One turn sends every row of this set to another row. A few are shown first. Where does it send the rows asked after them?
K978: [-19  20  -8   5  11   0   4  -5  -1   0 -11   4 -17   8  -7 -10  -4   4
   6  12  -1 -13  -1  10   6 -23  -4 -12]
K715: [-13  14  -1   5  -1   0   5  -6  12  15 -15  -8 -11   1   2 -21   4   7
   5  -7   7  -8  12   2  -3  -1  -6 -15]
K515: [-22  22  -4   2  12   5  11  -7   1   4  -9   5 -19   6  -6 -10  -6   1
   3  14  -3  -4  -1  15   6 -20  -3  -6]
K106: [ -4   7  -1   8   3   0   5 -19 -12   6  -1  -2  -4   0  -1 -10   6   2
  -7   6  -3  10   1  10 -17 -10 -12 -17]
K322: [ -5  10  -4   6   2   0  10 -20 -17   6  -3   0  -7  -4  -4 -11   3   1
  -9   8  -2   8   0   8 -13 -11 -12 -20]
K570: [-16  14   0  11   1   6  21 -13   9  12 -13 -10  -3   4 -13  -4  10  -3
   1   7  -6   0  -8  -4  -2 -17   2  -4]
K507: [ -6  17   5   1   3   1   6 -13  -2   9  -4   9  -3   0   4 -11   7   5
  -7   8  -3  17  -4   4  -8  -7 -14 -20]
K902: [-16  12  -3  12  -2  10  24 -11   5  12 -13  -9  -8  10 -14  -6   6  -3
  -4   6  -8  -5  -4  -6  -2 -12  -1  -7]
K691: [-17  13   2   0   2   0   1  -5  12  14 -16  -7  -8   2   4 -17   1   2
   5  -3   8 -10  10   1  -3  -2  -3 -16]
K843: [ -8  13  -5   2   3  -1   2 -16  -3   8  -2  -5  -6   3   0  -8   8  17
 -14  13   0  13  -7  10  -9 -12  -9 -18]
K512: [-17   9   1   2   3  -4   3 -10  11  16 -16 -10  -7  -2   4 -17   9   6
   8  -4   8  -9   7   6  -5  -3  -3 -11]
K522: [-17  17  -5   4  14  -1   5  -7  -3   5 -13   7 -15   4  -6 -12   1   1
  12  13  -1 -10  -3  15   2 -22  -6  -8]
K877: [-19  18  -7   7  11   3   8  -7  -2   1 -12   6 -21  11  -5 -16  -3   5
   6  11  -2  -8   0  14   6 -21  -7 -10]
K382: [-12  12  -4  -1   5   1   1 -18  -5  11  -4  -4 -12   3   3 -11   7  14
 -16  15   4  12   0   9  -9 -11  -9 -19]
K363: [-18  11  -4  12  -2   6  22 -13   7  14 -10 -13  -7   0 -10  -3   1  -2
 -10   2  -3  -6  -3  -4  -3 -10   2  -4]
K31: [-19  15   1   4   2   1   0 -10  10  15  -9  -3 -14  -6   3 -16   0   4
   6  -7   4 -10  15   6  -3  -3  -5 -11]
K502: [-18  12   0  11  -1   9  20 -14   6   8 -11 -13  -4   8 -14  -5   4  -6
  -1   4  -8  -5  -3  -6  -3 -14   2  -8]
K44: [ -8  15   5   2   1   5   6 -20   0  10  -4   7  -5  -4   3 -14   7   5
 -10   5  -3  18  -3  -1  -6 -10 -13 -21]

K507 goes to K106
K512 goes to K570
K322 goes to K382
And these:
K715 goes to K902
K691 goes to K502
K31 goes to K363

One turn sends every row of this set to another row. A few are shown first. Where does it send the rows asked after them?
K25: [  4   7   2  10   4  -6  -3  -2  -5  -7   5   7   5 -10  -1   7 -16  -7
   3  10  -7  -4   0]
K215: [ -9  11   8  -4 -10  -3   7  -8  -5   8   4  -8   3 -11  -3   6 -16   5
  -6   6   8  -4  -9]
K286: [ -5   6   2   3   4  -5  -4  -5  -3  -3   9   9   2  -4   0   4 -10 -12
   0   2 -13   1  10]
K113: [ -2   9   8 -16  -3 -11   6   1   0   9  -2  -3  -1  -1  -5   0  -5   2
   4   0  -5  -8  -5]
K193: [ 11   7   3   0  -7  -5   1  -4  -4  -8   3   8   8   0   4   4  -8  -5
  -2 -12   0  -4 -10]
K147: [ -4   2  -7   7 -10   9  -1  -1   2   3  13   1   8  -8   1  -3 -12  10
   4  -3   6   1  -3]
K125: [  5   5   1   2  -6   7 -14  -5  10   0   4   4   7  -7   4   0   2   3
  -3   2   2   4  11]
K133: [  0  -1  -2   3   4  -4  -5  -3   6  -5   2  -8  -5 -11  -6  12  -1   1
  -8  16   8   4   5]
K720: [  1   2  13   3 -10   1  -8  -6  -6  -9  -2  -7   8  -3  -4   9  -7  -2
  -2   4  11  -9  -3]
K813: [-20   6   4  -1 -12  -2  12  -3   3   6   3   2   1  -2  -2   9 -10  -1
  -1   1  12   3   0]
K948: [  3   0  -1  10   1   8  -8 -13  -5  -7   4   4  14  -1   2   6  -6  -8
  -1  -4   6   4  -2]
K774: [-11   0  -2   8   3  -5   6  -4  -1 -12   8  -1   2  -2   2   6 -12  -4
  -4   6 -13   0   7]
K680: [ -6  17   3   5   7  -7   3  -2   3 -11   0  -2  -2  -6   4   7 -12  -2
  -7   6 -11  -1   4]
K551: [ 11  -4  -3  -4 -11  -3  -4  -1   1  -5   6  -6   8  -6  -4  -3  -8   8
   5   3  -1  -6  -5]
K148: [-9 12 -3  5 -8  8 -1 -2 10 11  8  4  4 -5  5  6 -9  1 -5  1 11  5  7]
K766: [ -2   7   7  -4 -13  -7   4   7   6  -6  -1  -1   1   9   1   9  -6  -4
  -2  -7   8 -10   0]
K11: [  4  11   1  -1  -4  -7   9   6  -1   2   0  -2  -4  -5   6  10 -11  -2
 -11  -3  -8  -5 -15]
K594: [-16   3  -1   7   9  11  -4  -7  -3   3   0  -1   2  -2   1   9  -2 -11
  -5   0  -1  10   1]
K997: [ -1   6  11   6  -2  -4  -5 -12  -5  10   6   5   5   1  -5   6   9  -7
   0   1  12   2  -2]
K380: [  8   0   0   3  -2  10   4  -8 -11   3  -2  -3  13  -4  -5   5  -3   0
   2   6  -8   9   2]
K673: [ -5  14   5  -8 -10   1  -2  -6  -4   8   8   0   4  -9  -3  -7 -10   8
   3  -9   1  -1  -7]
K435: [ 10   6   4  14 -10  -7   1  -2   4  -1   4   1   3  -1   0   9   3   2
  -3   4  16  -2  -9]
K668: [-14  -7   2   7   1  11  -1  10  -4   6   9  -4  -2  -2   1   1  -2   4
   0   1  -6  -6  -2]
K145: [ -7   4  12  -7   2 -10   0   1   2   0   1   7 -12 -11  -4   5   9   0
  -6   3  -1   4   2]
K975: [10 12  6  0 -5 -2 17 -1 -1  3 -9  1  7 -1  2 13 -5  1 -6  5 -4  4  0]
K362: [-18  -6   6   6  -3   4   6   0   8  -1   0   8   3  -1   1   6   4   2
   1   6   6   5   8]
K887: [-2 -5 -6 -4  7 -6  0  0  5 -8  6  1  0  4 -8  2  2  0  7 -1  7  2  7]
K695: [ -6  -1   8 -10   5   8  -1  -7  -4   5   4  -7   2  -5  -2  -1   2 -14
  -4   3  12   2  -7]
K770: [  4   3   0  -4   0   7   5   9   9   3   7  -6  -5  -8  10  -4   1  -1
 -12  -1   4  -1 -11]
K642: [-11  -7   2   6   2  -1   2  -9  -9  10  12  -9   1   2  -7   2   6  -1
   1   4   3   2  -5]
K305: [  2 -10   7   2   5 -10   9   1  -3  -3  10   4  -2  -9  -1   4  -1  11
  -2   8   1  -8  -6]
K417: [ -4  12   5   6   3 -10   5   3  -2 -14  -2   8   0  -6  -2   4 -11  -4
   6   1  -8  -2  -2]
K974: [ 1  9 -2  4 -9 -8  7  7  8  0  5 -4 -7  3  0  1  7  6 -2 -7  3  2 -9]
K923: [ -3   7   0   3  -2   2   2  13   9   9   6  -6  -3   3   9  10  -8   2
 -11   1  -2 -11   2]
K742: [ -4   8  -4   3   2  -2   1  -1   2  13  10 -17  -7   0   0   1   4   6
 -10   2  -4   1  -5]
K791: [-17   2  -2   4   3   2  10   6  -2   4  -1  -5  -8  -5   1  11  -7  -5
  -8   2  -8   4 -10]
K19: [ -9   5  15   1  -1  10 -15  -5  -9   4   2  -1   3  -7  -3   1   2  -3
   0  -1  -1  -2   1]
K602: [ -1   5  -3   2  -1  11   7  -1  -2   7  -3  -1   4  -3  -1   4   2   0
  -3   3 -14  14   8]
K464: [11  8  3 -5 14 -7 -4 -5  4  6 10  3  3 -2  2  3 -1  5 -4  2  2 -7  5]
K986: [ -1   2  -2   5  -6   4  20   5   1   2  -5   0   3   0   2  10  -2   3
  -5   5 -10   9   2]
K820: [ 6  2  4 -3 -3  3  9  6 10 -3  4  5  1 -1  9  0  2 -6 -5 -4 16 -2 -8]
K3: [  9   6   7  -3  -5   0  11  -7 -10   0  -8   4  13   1  -6   6  -3  -2
   5   0  -4   5  -1]
K92: [ -6  -6   1  -7   2   9   4   2  -2   3   8 -12  -5  -9   1  -6   2  -5
  -6   2   2   2 -11]
K385: [  4  -2   8  -3   1   5   4  -5   2   0   3   0   7  -2   3   5  -1 -13
  -4   4  22  -3  -7]
K169: [-11   3   9   0   4  -3  10  -2   4  11  -3  -6   1  -5   1  13  -6   3
  -6  17   3  -7  -1]

K147 goes to K813
K19 goes to K923
K602 goes to K975
And these:
K464 goes to K133
K11 goes to K948
K286 goes to K680
K695 goes to K770
K125 goes to K169
K974 goes to K997

One turn sends every row of this set to another row. A few are shown first. Where does it send the rows asked after them?
K185: [ -1   2   7  -4 -13  -5   1   0  10  -2  -1   2   8   2   8  -9  -5   4
  12  -3   6]
K858: [ -8   2   6 -12  -9  -3   6  -5   2   0   9   0   2  -2   7  -7   4   0
   3   4   7]
K377: [13  9 -8 -4  2 -1 -6 -4  1  3  2 -4  4 -1 -1  3  0 -8 -9 12  1]
K949: [ -3 -12   8   2   8  -1   2  -1   4 -12  -6  -2 -10   2  -7  -1   2  -6
  -2  -5   0]
K17: [ -9   0  10 -12  -9  -2   2  -7   2   2   8  -2   2   1   5  -6   3   1
   3   2   9]
K296: [  9   7  -3   4   1   2  -2   1   0   6   0  -3   9   4   6   4   2  -3
  -7  14 -14]
K741: [-1 -4 -3  0 -4  0 -2  3 -2  4  3  6  9 10  4 -2 -6 12 15 -3  1]
K419: [ 15  11   3   3  -5  -1  -6  -4   7   4   1  -8   7   2   4   0  -4  -8
  -4   9 -10]
K8: [14  4 -3  3  0  8 -5  2 -1 10 -3  5  7 -2  4  4  1 -6 -9  9 -6]
K834: [ -5  -6   4   5   8  -5   6   2   1  -7 -12  -3 -13   0  -8  -2   1   2
   6  -6  -6]
K595: [ -2 -10   7   9   9   1  -4   6   1  -2  -9   1 -15  -1  -6  -5   5   1
   2  -1  -5]
K30: [ -3  -7   2   3   9  -7   6   1   1  -8  -9  -4 -15   0  -7  -1   1  -3
   5  -4  -3]
K70: [ -5  -2   7 -13  -9   1   4  -8   4   1   8  -2   3  -4   8  -3   4   1
   0   3   8]
K181: [ 10   8 -10   1   5   1  -4   4  -1   4  -5   1   9   1   1   6   0   0
  -6  12  -4]
K805: [  7  13   2   4  -4   3  -2   3   5   6  -3   1  12  -5   5   8  -4   2
  -1   5 -13]
K829: [16  8  5  3 -6  6 -8 -3  6 10 -4  0  6 -5  3 -1 -3 -9 -8  5 -4]
K574: [ 1  0 -5  1 -5 -1  1  3 -1  4  3  7  8  7  4 -4 -6 13 16 -4 -2]
K220: [  8  14  -1   4   0   0  -8   3   7   6 -10  -3  12  -3   0   2  -5   4
  -5   6  -7]
K758: [11 16  1 -2 -4 -2 -8 -6  8  5 -3 -8  6 -5 -2 -1 -4 -5 -7  6 -2]
K797: [ 15   4   0   0  -3   6  -6  -3   2   9  -1   1   4  -4   3   2   0 -11
 -10   9  -2]
K318: [ 11  11   2   6  -3   2  -5   0   5   7  -3  -6  10   3   4   2  -3   0
  -3   8 -16]
K447: [  0  -7  10  10   5   1  -7   4   4  -2  -9  -2 -15  -2  -8  -7   1   2
   4  -5  -6]
K627: [ -4   0  10  -4 -11  -3  -2   1  10   0  -3   1  10   5   7  -7  -5   6
  12  -3   8]
K309: [-7 -2 -6 -7 -3  1  5 -3 -9  5 12  4  1  3  3 -2  3  8  6  2 -1]
K996: [ -3  -9   8   7   7   1  -1  -2   3  -6  -8  -2  -9   2 -11  -1  -4   3
   2 -12  -7]
K197: [  1 -11   7   7   8   0  -4   3   2  -5  -6   0 -18  -1  -6  -6   6  -5
   2   0  -1]
K307: [ -2  -6   5   2   6  -8   5  -2   3  -8  -8  -6 -16  -1  -8  -3   0  -4
   6  -6  -2]
K976: [-6 -5 -3 -8 -2  1  2 -5 -9  7 13  3  1  5  2 -1  2  6  6  2  3]
K558: [ 14   9  -3  -3  -3  -1  -1  -3   2   1   8   0   5  -3   6   8  -1 -13
  -2  10  -3]
K781: [ -8   1  10 -10  -8  -2   7  -3   4  -1   8   1   2  -3   5  -5   4   3
   0   3  12]
K54: [ 3 -1 -4  1 -4  0  0  3 -1  3  5  6  6  7  0 -2 -8 15 13 -5  4]
K565: [-3 -5 -6 -7 -1  5  3 -5 -8  6 12  4  2  2  4  2  2 10  4  1  1]
K397: [ 12   7  -1   0  -1   0  -2  -3   4   3   3  -6   6   4   6   2   1 -11
  -7  15  -8]
K210: [ 8  6 -5  2  0  2  1  5 -1  2  1  4 10 -2  8 11  1 -5 -3 12 -8]
K121: [  1  -9  10   5   5  -2  -1  -3   7 -10  -7  -4 -10   3  -9  -2  -4  -4
   3 -12  -2]
K983: [ 1  0  7 -2 -9 -4  1  3 10 -3  0  3  8  2  6 -7 -6  7 10 -3 12]
K214: [  2  -4   8  11   4  -8  -4  -5   4  -3  -4  -4 -17   3  -8  -4  -3  -6
   4  -6  -4]
K711: [  2  -1   8  -5 -12  -1   0  -1  12  -2  -2   1  10   0   9  -5  -6   6
  10  -3   8]
K875: [ -7 -11   7   5  11   2   2   0   0  -7  -7  -1  -9   1  -8   1   2   1
  -2  -7  -6]
K423: [  0  -9   5  10   8  -9  -1   0   3  -7  -7   0 -15   5  -3  -1   1  -9
   2   1  -1]
K23: [14  7  2  6 -3  8 -8  1  4 11 -8  3  9 -3  3  2 -3 -3 -7  5 -7]
K772: [-6 -1 -2 -6 -1  2  5 -4 -8  6 13  4 -1  1  0 -1  2 12  3  0  4]
K930: [ -8  -7   8  11   9  -6   1   3   2  -3 -10   1 -12   2  -3   0   4  -1
  -2   1  -7]
K874: [ -6  -2  11  13   6  -5  -3  -2   3   1  -8  -2 -14   1  -8  -3   0   3
   2  -5 -10]
K506: [12 15  5  0 -8  1 -5 -5  7  6  4 -4  8 -6  3  5 -6 -6 -1  2 -8]
K607: [ -3  -4   6   4   5  -6   4  -1   3  -6 -10  -6 -14  -1  -9  -3  -1   1
   7  -8  -5]
K409: [ 3 -4 -5  0 -5  3 -1  1  1  4  2  6  9  5  5  0 -8 15 13 -5  0]
K854: [  3  -8  10   7   5  -1  -7   1   5  -4  -7  -3 -17  -2  -8  -8   2  -4
   4  -5  -2]

K121 goes to K949
K854 goes to K197
And these:
K8 goes to K23
K506 goes to K558
K419 goes to K397
K377 goes to K181
K741 goes to K627
K772 goes to K54
K565 goes to K409
K185 goes to K858
K874 goes to K214
K834 goes to K607

One turn sends every row of this set to another row. A few are shown first. Where does it send the rows asked after them?
K440: [ 3 14  2  6 -5 -7  0  7 -4 -2  8  1  4 -7 -1 -2]
K410: [ 12   2 -13   8   1   1   0   3   0   6   4  -2 -10   8  -7  -4]
K947: [  7   0   0 -10  -1  -1  -4  -8   2   0  -1 -10   5  12 -10 -11]
K840: [  4  -4   0 -13  -1   2   2   0 -19   2   1   2  -4   4  -1 -11]
K649: [ 4 -7  3 -1 -1  2 -2  1 16  1  3  2 -2 -8  0  9]
K685: [  8  -2  -5  -8   3   5   0   2  -2  11  -7 -12  -7   5   4 -10]
K952: [  3  -3   1 -13  -2   1   1  -2 -18   0   2   2  -2   5  -3 -11]
K787: [ 4 -7  4 -1 -1  0 -3 -1 16 -1  4  2  0 -7 -2 10]
K396: [ 6 -7  2 -1  0  1 -2  2 15  1  2  1 -2 -7  1 11]
K212: [  0  -3  -7  -7   6   4   2   5   7   6  -1   5  -4 -12   3  10]
K365: [ -6   1   1 -17  -3   6   5  -2  -3   2   1  -3 -11   2  11  -1]
K648: [  8   2 -11   7   0   3   1   2   2   8   5  -1 -13   4 -10  -9]
K356: [ 4 -2 -8 -7  7 -2  0  3  5 -1  1  5  4 -2  1 17]
K268: [ 12  -2  -5  -8   3  -1  -2  -1  -4   3  -4 -12   2  15   1  -4]
K248: [ -5  -1  -2  -8   2   4   0  -2  12   2   3   7  -2 -14  -8   2]
K980: [ 4 13  0  7 -4 -6  1  9 -6  0  6  1  3 -6  3  0]
K293: [  3  13   1   6  -4  -4   1   9  -5   1   6   1   0 -10   2  -3]
K737: [  3   0   0 -10  -1   6  -1  -5   3   7  -3 -10  -5   2  -7 -18]
K334: [  3  -3   1 -13  -2   2   2  -2 -18   1   1   2  -4   4  -3 -12]
K7: [ 6 -7  3 -1  0 -1 -3  0 15 -1  4  2  1 -5  0 12]
K841: [  4  -3   0 -13  -1   1   2  -1 -19   0   1   2  -2   6  -2 -10]
K990: [ -5   3   4 -17  -5   0   3  -8  -2  -8   5  -2   0  10   2   2]
K460: [ -2   1  -1 -16  -2   1   4  -2  -6  -3   2  -3  -4  10  11   7]
K934: [  0  -1  -3  -8   2  -3  -1  -4  10  -5   4   7   7  -4 -10   9]
K179: [ 2 14  2  6 -6 -5  0  7 -3  0  7  1  2 -9 -1 -4]
K643: [ -9   2   5 -18  -6   5   4  -8   0  -2   4  -1  -7   2   2  -5]
K920: [  8   3  -9   7  -2   0   0  -2   3   4   7  -1  -8   6 -15  -9]
K927: [ 11   3 -11   7   0  -2  -1   0   1   2   6  -1  -6  11 -12  -4]

K179 goes to K440
K248 goes to K934
And these:
K643 goes to K990
K920 goes to K927
K952 goes to K841
K396 goes to K649
K268 goes to K685

One turn sends every row of this set to another row. A few are shown first. Where does it send the rows asked after them?
K183: [  8   7   8  -4   0 -14  -2  -6   2  -3  -2   7   2]
K692: [ -1   8 -15   4  -1   9   1   1   1  -6  -2  -5   4]
K767: [-2  9  7 -5  6  1 -2 -7 15  6 -6  5  9]
K656: [  5   5   9 -11  -1   6  -8   4   7  -4   6   1  -4]
K432: [-18   0   1  -5   4   0   7  -6   1  -1   2  -6  -1]
K674: [ 0 10 14  4  0 -1 13  1  1  1  2  0 -2]
K431: [-3 -5 -1  0  5  6  2 12 -4  0 -6  8 -1]
K350: [  3   8  -1   5  -6  -7   1 -13   3   2   8   6   4]
K345: [-2 14  8  8 -8  4 -9 -2 -2  3  3  3  1]
K483: [-4  1 -2  7 19 -1 -3 -3  1  7 -5  0  5]
K252: [ -2   2   5   5   9  -3  -3  -5   0  14   2 -12  -1]
K135: [-3 -4  3  6  6  2  1  0  0 15 -2 -8 -5]
K459: [ 2 10 -5 -6 13  0 10  1  2  6 -7  6 -1]
K337: [ -3   5 -10  -7  -1   0  -9   1   5  -6   1 -13   3]
K424: [  5   4   0  -3   2 -13  -8  -9   5  -5   0  10   2]
K138: [-3  1  0 -3 -4  7 -5 -3 -7 -1  5  6 15]
K438: [  1   9  -9   0   1  13  -3   1   0 -12   1  -1  -1]
K510: [  0 -13   3  -4   2   0  -3   0   4  -9   3  -7  -1]

K135 goes to K438
K431 goes to K656
K252 goes to K692
And these:
K483 goes to K337
K459 goes to K510
K432 goes to K138

